(in the rows, 128 means zero)
runs of hidden systems
zasus, trace 1 (9 x 18)
[[174 147 104 161  89 149  88 198 138 145 133  89 120 102 139 131 115  95]
 [ 86 128  82  91  85 103 175 158 156 167 116 116 134 100 161 126 118 144]
 [108 111 149 116 142 135 155  81 152 150 128 146 170 110 146 210  89 127]
 [171  97 150 155 129 149 110  91 156 143 140 138 115  91 129 120 129  42]
 [134 108  97 117 104  80 105 143 113 129 132 173  56 104 164 107 158 106]
 [145 102 153  92 129 104 136 182 135  93 130 137 114 150 160 204 132 163]
 [188 106 136 107 162 150 183 152 166  94 114 108 149  99 117 117  95 116]
 [127 102  45 140 151 137 112 116 107 106 105 155 139  62 120 114 111 125]
 [ 76  68 117 164  94 160 111 138 118 104 129 132 127 124 137 187 171 133]]
vova, trace 2 (9 x 18)
[[159 136  99 103 152 108 125 142 106  94 101 114 108 121 103  37 154 137]
 [109 109 109  81  93 121 183 150 134 107  86  79 134 103 137 124 154 176]
 [129 109 159 142  80 132 155 152 177 137  88  99 103  74 121 137  86  94]
 [148 129  86 172  99 128  94 176 111 121 133 154  71  89 148 130 119 102]
 [151 137 117 153  94 166 128 174 109 124 177  98 121 153 159 152 187 133]
 [169 124 145 112 143 139 177 155 179 148 180 115 143 160 146  98 135  88]
 [142  86  61  93 164 122 151 113 148 140 150 169 159  93 162 130 125  99]
 [120  51 134 128 129 150  96  92 129 109 119 130 153 107 136 198 167 108]
 [157  99 194 134 163 117 101 142 133  82 128 159  96 158 118 174 111 121]]
keri, trace 3 (9 x 18)
[[173 131  93 127 177 114  91 137  77  87 157 180 104 142 143 131 148 143]
 [170 119 122 117 177 162 135 134 115  81 123  88 170 142  97  96 159 142]
 [104 115 115  77 148 117 179  96 146 119  75 108 165  90 110 106 105 158]
 [ 72 128 125 140 104 129  99  81  97 130  85 128 141  98 122 191 122 161]
 [ 80  80 134 190  88 157  99 133 127 110 120 130  88 119 112 127 163 101]
 [132 134 118 140 112 110 165 177 115  91 132 155  46 128 136  80 134 142]
 [180 198 144 132 120 136 133 178 100 107 121  79 118 139 122 127 111 172]
 [134 139 132 108  98 137 135 162 176 169 104  52 177 111 120 116 107 111]
 [ 76 122 104 101 101  98 133 140 162 184 134 148 147 121 168 177 101 130]]
Dubu, trace 4 (9 x 18)
[[ 94 148 107 166 102 137 125  66 122 177 142 145 110  95 127  82 131  85]
 [149 142  91 119 127 146 188  88 119 146 140 145 149  69 167 178 102 139]
 [141 101 161  95 100 134 126 130 144 138 137  94 158 136 165 213 163 130]
 [123 101 210 107 131  85 105 116 132  98 104 145  74 156 117 144 139 126]
 [150 146 144 137 206 135 126 125 110  79 137 154 137 169  91 103 105 153]
 [113 115  98 136 155 155 116 121 159 157 152 112 184 148 106  63 142  86]
 [ 87 110  92 117  94 123 190  93 140 145 115 131 110  81 137  74 145 118]
 [130 166 135 138  88 161 202 119 112 127 129  93 132 107 147 173 123 176]
 [175 147 197 125  91 125 119 154 160 157 136  90 119 136 146 172 115  98]]
vova, trace 5 (9 x 18)
[[177 160 139  99 154  96 142 177 132  99 109 117  98 142 109  64 106 144]
 [126 144  59  98 111 134 164 153 119 131 101  91 163  80 140 128 117 173]
 [116  91 143 156  81 160 116 145 166 131  90  72 135  88 102 113 131  83]
 [130  96 113 157 120 119 133 190 131  87 132 166  53 122 131  98 130 115]
 [161 142 108 142  97 164 185 149 105 112 162 117 115 114 172 175 156 157]
 [201 132 157 124 119 146 135 127 165 163 155  92 137 116 147 115 140  61]
 [151  87  67  86 159  92  92 162 143 132 145 169 131 124 159 115 146 101]
 [ 99  70 120 119 131 157 132 142 141 107 138 122 178 137 146 213 150 148]
 [158 103 188 162 169 155 129 122 162 106 137 147 131 133 105 157  81  91]]
Figar, trace 6 (9 x 18)
[[166 160 143 111 136 100 155 159 110  91 123 124  68 147 117  53 143 146]
 [ 97 153 178 112 103  88 100 164 128 123  90 107 108 156 115 160 103 172]
 [ 73 146 129 176 135 143  92 129 153 161 121 130 155 134  89 103  72 104]
 [124 153  67 164 100 131 141 129 109 148 140 165  86  73 153 113 107 114]
 [120 146 140 134  71 147 172 134 133 165 168 108 126 134 177 186 154 135]
 [140 139 155  95 136 133 192  98 176 168 144  95 164 136 129  81 126  98]
 [164 119 123  61 125  70 107  99 130 140  86 128 111  81 143 110 136 107]
 [ 99  65 132 120 119 114  53 139 148 138 125 135 145 139 138 182 158  96]
 [112  71  95 146 186 154 151 129 151 102 159 186 148 133 124 121 115 107]]
roput, trace 7 (9 x 18)
[[172 157  88 113 114 102 104 137 142 188 146 135 122  90 162  96 114  75]
 [128 139  93  85 101  97  92 122  98 162 144 127 139 133 179 173 178 146]
 [100  92 119 116 171 139 156  91 135 128 175 171 171 157 155 182 141 134]
 [129  94  79 142 174 139 134  98 138 125 149 181 134 102 124  76 123  83]
 [143 117  83 136 104 139  78 100  88 124 116 105 119  89 128  94 196 106]
 [116 103 169 108 115 146 146  84 110 105 132  90 138 156 127 145 207 146]
 [109 119 167 113 183 131 174  83 144 102 120 136 146 157  87  81 114 137]
 [122 161 124 157 137 138  83 117 129 143 102  95 145 119  76  56 103 100]
 [ 96 167 162 153  61 129  96 138 116 159 122  74 108 155 122 113 163 130]]
Seb, trace 8 (9 x 18)
[[132 100 169  93  96 118 149  69 153 140  79  88 132  81 124 133 146 106]
 [109  96 196 122 118  97 112 122 155 106  71 133  85 117  99 133 100 112]
 [129 145 176 163 157 119 120 153 120  85 122 158  77 162  90 104  88 138]
 [151 202 110 161 158 143 140 136  88 118 155 134 116 149 110  74 107 153]
 [120 197  78 137 113 152 153  97  99 168 136  96 170 104 132 108 117 152]
 [ 71 132 115 135  77 142 146  86 147 188 120 108 160  89 145 160 118 115]
 [ 80  91 152 142  85 108 110 121 153 156 130 165  90 117 153 182 119  98]
 [135 122 163 145 131 103  82 160 115 116 159 175  74 170 149 173 135 122]
 [171 167 134 115 160 117  95 158 103 128 182 132 131 196 143 119 157 136]]
keri, trace 9 (9 x 18)
[[102  87  52 126 145 121  58 125 111 122 108 151 154  95 125 136 139 119]
 [ 85  84  82 141 147 153 140 148 100  75 142 150 135 147 125 133 174 165]
 [133 116 137 153 142 169 201 133 117  57 110 124 112 109 107 131 116 166]
 [166 143 130 129  92 135 147 118 110 107  67  86 105  49 120 133 113 140]
 [112 115 127 105  60 102  84 157 125 135  79  81 112 103 138 146 162 136]
 [ 73  99 141 135 104 109 105 208 155 115 120 130 106 166 124 148 120 142]
 [137 147 103 175 141 147 135 206 139 116 148 151 119 127 127 140  61 133]
 [189 159  66 141 117 164 147 168 120 142 159 102 154  91 161 137 123 121]
 [155 106 119  77 106 136 175 142 151 140 143  92 161 119 176 172 167 133]]
Dubu, trace 10 (9 x 18)
[[112 147 116  98  68  90 169 136 117 136 100 123  73  92 157 120 135 160]
 [146 196 152 142 112 130 128 165 101 131 145 112 125 157 142 187 101 180]
 [157 136 149 129 133  99  60 169 152 165 158 148 115 160 146 138 114  80]
 [135 113  74 100 168  87 101 127  96 107 144 192  98 133 148 101 153 133]
 [ 76 145  89 153 140 155 102  87  80 136 154 134 170 151 124 142 162 158]
 [ 81 108 142 168 109 144 124  74 154 173 140 156 136 103 133 160 101  82]
 [163  77 123 120 146 145 187 114 137  92 139 162 120  84 160 185 122 125]
 [156  93 174 115 126 156 116 116 115  90 125  82 146 152 121 167 195 137]
 [124 124 198 126 139 110  99  84 136 115  82 115 109 129  78  92 120 106]]
Seb, trace 11 (9 x 18)
[[ 83  66  81 116 179 119  93 125 134 110 135 177 161 144 122 131 142 125]
 [133  74 113 131 168 157 155  95 104  74 157 166 130 136 136 150 174 138]
 [184 117 143  92 126 127 172  86  99  95 131 117 100 112 149 118 193 135]
 [174 137 178  70 119 101 142 105 130 117  77  76 129 105 123 130 135 143]
 [129 124 194 123 136 123 126 127 172 122  80  92 137 126  79 101  85 108]
 [103 131 130 169 153 126 115 141 137 106 101 150 101 121  77  64  78 114]
 [102 165  95 183 141 155 145 128  82  95 130 153 111 122 105 112  99 171]
 [120 185 108 159  94 163 196 110 101 148 159 118 122 115 149 134 131 159]
 [132 170 120 118  66 117 148 110 134 194 135 109 122  86 174 155 121 116]]
zasus, trace 12 (9 x 18)
[[124 132 138 165 150 127 100  85  96 103 132 166  79 134  99  63 147 103]
 [124 153 132 148 122 115  82 175  80 101 152 138  85 184 134 135 163 164]
 [149 166 149 104 129 136 171 184 136 116 135  71 150 174 127 115 132 173]
 [134 173  98 108 163 138 151  98 122 141 105  96 192 108 102  96  87 155]
 [ 72 123 109 164 125 149  59  85 118 153 113 116 175 121  96 131 129 111]
 [ 60 120 169 157  90 130 132 108 144 153 153 129  98 171 123 100 166 105]
 [147 187 173 118 141 102 158 105 109 145 173 156  91 174 150 121 128 143]
 [205 181 138 104 152 114  72 149 112 143 137  99 146 145 132 134 120 123]
 [112 124  99  83 125  96  91 168 156 149  90  85 162 129 110  75 128 123]]
Figar, trace 13 (9 x 18)
[[148 149  83 138 132 146  70 147 131 150 102  84 177  88 107 111 101 108]
 [147 105  63 147  89 148 112 194 126 115 123 108 111  83 146 123 144 112]
 [150 106 130 132 110 165 183 192 164 109 137  97 146 119 147 181 113 139]
 [197 158 122 107 158 150 151 142 150 136 125  86 185 108 124 129  85 123]
 [184 144  78  92 119 112  73 167 113 135 104  84 145  97 139 106 146 122]
 [110  74 104 123 103 135 107 211 155 106 105  92 142 126 127 142 146 128]
 [140  95 111 142 156 166 164 166 161  95 107 120 163  93 114 157  70 133]
 [206 162  87 138 146 157 111 140 103 122 132 108 162  85 140 165 103 132]
 [171 140  93 126 107 151 106 191 119 126 146  69 149 140 139 112 173 130]]
roput, trace 14 (9 x 18)
[[130 170 151 187 104 178 119 128  96 133 170 104 134 160 134 177 146 144]
 [128 149 131 125 124 140 237 134 150 136 164 135 107 135 146  95 117 140]
 [128 151  80  96 129 108 145 105 128 147  80 116 152  58 125 109  84 143]
 [114  96 147 116  87 124  74 123 161 170 107  94 160 105 142 179 137  87]
 [109 105 175 108 137  83 111 119 134 128 152 184  79 175 146 143 149 114]
 [171 167 108 153 190 138 106 101  78 109 161 176 132 133 125 137 106 139]
 [169 143  82 149 118 177 143 154 135 150 174  90 162 119 145 102 155  98]
 [ 81 110  89  79  98 104 173 136 128 130 113 113 122 125 148  96 177 164]
 [ 72  91 136 127 148 137 126  71 124 109  83 135 167 105 104 175 112 151]]

runs to name
trace 15 (2 x 18)
[[150  98 123 154  91 180 149  99 138 130 123  82 137  75 126 117 168  80]
 [129 105 168  69 112  86 156  98 132 113  93 106  96 126 128  91 180 134]]
 : roput
trace 16 (2 x 18)
[[124  80 150  85  94  92 120 165 184 149 108 106 111 125 142 115 146  86]
 [113 124 144 104 155  77  69 125  94  97 106 169 103 153 124 163 123 165]]
 : roput
trace 17 (2 x 18)
[[171 162 130 131 105 134 105  90  72 130 140 122 119 108 162 194 160 149]
 [163 159 181 103 127 106  73 145 146 161 136  86 143 174 124 120 139 105]]
 : vova
trace 18 (2 x 18)
[[136 192  88  95 123  79  91 155 119 174 115 119 137 121 136  92  97 143]
 [ 86 138 119 158 150 163 106 124 143 156 138 117 207 143 112 177  84 134]]
 : Seb
trace 19 (2 x 18)
[[ 99  78  99 128 127 114 171 154 147 112 162 187  82 133 157 111 146 115]
 [153 115  77 134 149 134 116  92  76  81  98 153 118  62 128 146 128 146]]
 : roput
trace 20 (2 x 18)
[[129  87 109 128 100 151 101 154 110 113 149 111 137 139 160 185 200 135]
 [111  72 132 113 167 135 195 120 130  69 144 170 116 149 131 132 148 153]]
 : roput
trace 21 (2 x 18)
[[158 185 119 177 117 165 103 112  86 154 174 124 144 132 150 181 130 128]
 [102 151 121 119  72 120 108 124 130 193 157  91 139 147 156 115 182 111]]
 : Seb
trace 22 (2 x 18)
[[129 129 127 174 157 172 159  97  80  68 149 153 106 138 112 123 151 156]
 [166 140 148 132 117 151 176  95 110  91  93  87 101  86 102  73 146 133]]
 : keri
trace 23 (2 x 18)
[[ 94 111 131  61 112 111 180  94 149 147 109  89 166 128 138 117 163 150]
 [ 69 120 187 135 121 114 130  86 135 130 110 151 120 138 119 192  97 146]]
 : keri
trace 24 (2 x 18)
[[ 80 117 143 183 145 133  74  98 105 103 111 169 108 131  89 136 103 123]
 [ 87 157 139 167 130 137 153 112  85 107 164 159  86 175 124 108 154 163]]
 : Seb
trace 25 (2 x 18)
[[141  98 130  54 166  81  91 110 151 142 109 134 167 132 133 133 132 113]
 [110 106 119 131 169 115  37 133 125 134 149 154 154 176 117 133 146 105]]
 : roput
trace 26 (2 x 18)
[[123  66  71 107 126 109  98 163 144 127 142 153 115 116 152 104 174  92]
 [114  85  98 124 140 129  94 108  76  75 118 152 119 122 131 160 185 159]]
 : roput
trace 27 (2 x 18)
[[123 136 127 159  98 155 211 139 123 119 173 144  81 130 160 130 149 139]
 [193 172 111  98  92 105 139 140 109 156 136 121 100  87 183 153 126 129]]
 : Seb
trace 28 (2 x 18)
[[130 138 194 113 142 118 109  81 165 161 107  98 159 136  95 108 103  90]
 [ 88 128  83 116 159  77  87 130 105 116 101 181 109 122 117 101 103 149]]
 : vova
trace 29 (2 x 18)
[[101 167 160 124 104  87  87 160 141 173 126 131 119 154 140 171  82 137]
 [120 134 119 181 127 154  79 170 154 167 175 138 145 152 132 134 107  78]]
 : keri
trace 30 (2 x 18)
[[178 133 158  87 131 130 167 183 148 102 132  77 138 158 135 122 150 150]
 [181 124 112  89 154 122 142 162 172 134 106  97 159  98 118  82  96 101]]
 : Seb
trace 31 (2 x 18)
[[116 116  64 166 124 163  71 130 116 157 162 137 170 115 146 160 143  98]
 [135 100  76 132 124 163 202 149 128 106 164 132 124 118 155 109 169 131]]
 : Figar
trace 32 (2 x 18)
[[150  93 110 166 148 161  43 145 110 103 139 125 142 137 112 137 163  93]
 [124  88  78  95 163 120 175 154 141  90 129 147 127 128 127  68 150 137]]
 : keri
trace 33 (2 x 18)
[[113 121  93 129 119 144  74 100 114 135  79  79 177  84  99 118 135 123]
 [ 82  88 192 138  85 132 113 120 153 136 129  97 115 165 121 134 181 100]]
 : roput
trace 34 (2 x 18)
[[157 139  67 115 147 120 188 130 120 110 120 154 109  71 141  88  97 139]
 [141 145 140 110  84 132 107 125 103 142 121  85 145 118 161 213 156 157]]
 : Figar
trace 35 (2 x 18)
[[148 179 164  90 138 116 154 116 135 144  94  85 168 119 119 151  77 165]
 [110 139 149 116 125 107 106 166 188 186 130 116 162 149 127 134  75  96]]
 : roput
trace 36 (2 x 18)
[[126 146  89  95 160 136 180  75  99 115 119 119 162 108 121  92 145 169]
 [ 87 130 162 124 109 146 150  53 108 121  93  89 149 114 108 155 152 162]]
 : keri
